In the rows, 128 means zero.
One turn moves every row onto another: examples first, then more rows asked:
Z_413: [178 122 155 122 106 128 129 105  98 151  98 122 111 128 157 116 124 153
 107 132 112 143 122]
Z_232: [151 110 159 123 132 100 137 106 100 150  98 118 136 138 127 102  93 104
 134 121 139 142 127]
Z_405: [169 125 135 136  90 110 119 111  95 154 125 112 124 132 106 115  76 137
 114 158 137 133 130]
Z_992: [146 109 158 141 137 101 134 111 109 154  95 121 141 126 127 106  90 101
 127 126 145 146 129]
Z_141: [152 146 150 145 125  99 127 117 113 137 101 131  98 129 126 133  96 144
 121 148  97 139 110]
Z_520: [166 155 149 152 103 126 117 118 122 134 113  91 127 108 117 126 105 149
 121 147 151 128 150]
Z_716: [150 121 171 154 139 118 131 114 122 142  96 125 137 126 119 122  87 112
 141 130 148 151 132]
Z_508: [142 133 148 146 121 108 135  95 110 164 110 116 106 115 143 114 138 134
 117 128 104 126 121]
Z_704: [182 130 165 131 107 142 127 108 108 143 101 124 109 127 150 128 119 162
 118 135 115 147 124]
Z_39: [147 121 170 132 146 103 138 109 114 139  90 127 126 138 129 116  98 113
 143 120 128 146 121]
Z_485: [153 126 130 127 109  85 127 111  91 156 110 120 111 131 129 109  93 129
 103 148 109 131 116]
Z_113: [148 149 136 136 121  88 127 116 111 145  96  97 117 108 144 110 124 134
 100 135 122 121 134]
Z_30: [153 112 163 147 130 114 130 113 113 150 102 118 145 126 118 112  83 106
 134 131 157 147 136]
Z_714: [159 127 123 133 100 127 114 110  96 155 120  81 136 120 129 128  85 146
 119 145 142 143 138]
Z_632: [153 164 154 152 126 112 124 120 130 128  96 102 110 106 133 131 120 150
 119 138 123 129 137]
Z_582: [166 143 154 153 106 125 118 116 116 136 117 123 110 130 104 139  79 151
 133 158 127 141 125]
Z_923: [156 123 177 140 136 122 133 110 119 134  99 123 131 138 115 123  87 119
 153 126 144 149 130]
Z_657: [143 119 166 147 146 104 135 114 118 145  90 126 133 125 129 117  94 107
 134 125 136 149 125]
Z_432: [161 140 132 135  98 105 121 114 103 150 112  85 132 108 126 105 111 134
 102 142 149 120 149]
Z_226: [157 145 140 148 116 139 115 116 117 138 111  91 123 118 129 149  89 159
 135 145 130 151 131]
Z_468: [174 132 151 140  99 125 128  87 118 119 116 100 131 140 114 123 100 131
 139 151 146 122 153]
Z_838: [142 147 135 140 133 114 123 115 113 141  97  98 111 118 151 142 104 151
 124 136 103 148 118]
Z_379: [165 120 134 123 100  99 134  83 100 134 110  98 131 141 130 103 108 116
 119 145 135 115 147]
Z_158: [160 110 165 130 123 117 132 107 106 145 108 114 142 139 113 109  83 111
 144 127 156 145 135]
Z_594: [145 129 117 125 117 102 122 109  93 159 106  88 124 119 151 120 101 137
 107 136 116 141 125]
Z_680: [189 122 161 128  94 148 124 106 103 148 110 117 120 128 141 124 112 160
 116 139 132 145 131]
Z_600: [163 129 154 157  93 143 124  95 113 162 133 104 124 117 111 121 114 144
 132 141 145 128 142]
Z_546: [162 146 160 145 123 117 134  90 131 109  99 114 113 138 129 134 114 136
 143 144 119 125 139]
Z_591: [152 145 164 163 118 136 129  98 127 151 116 118 106 114 125 135 128 149
 138 134 117 133 128]
Z_945: [184 115 151 119  93 133 126 103  92 157 108 115 120 129 149 112 116 151
 106 136 127 142 130]
Z_936: [154 117 137 140  96 116 130  91  96 177 126 103 124 117 128 101 125 129
 112 134 131 122 134]
Z_735: [154 135 143 129 125  91 140  87 114 123  94 111 115 138 145 115 122 122
 124 138 108 119 134]

Z_716 turns into Z_657
Z_485 turns into Z_405
Z_158 turns into Z_923
Now find these:
Z_714 turns into Z_226
Z_735 turns into Z_379
Z_432 turns into Z_520
Z_508 turns into Z_936
Z_945 turns into Z_680

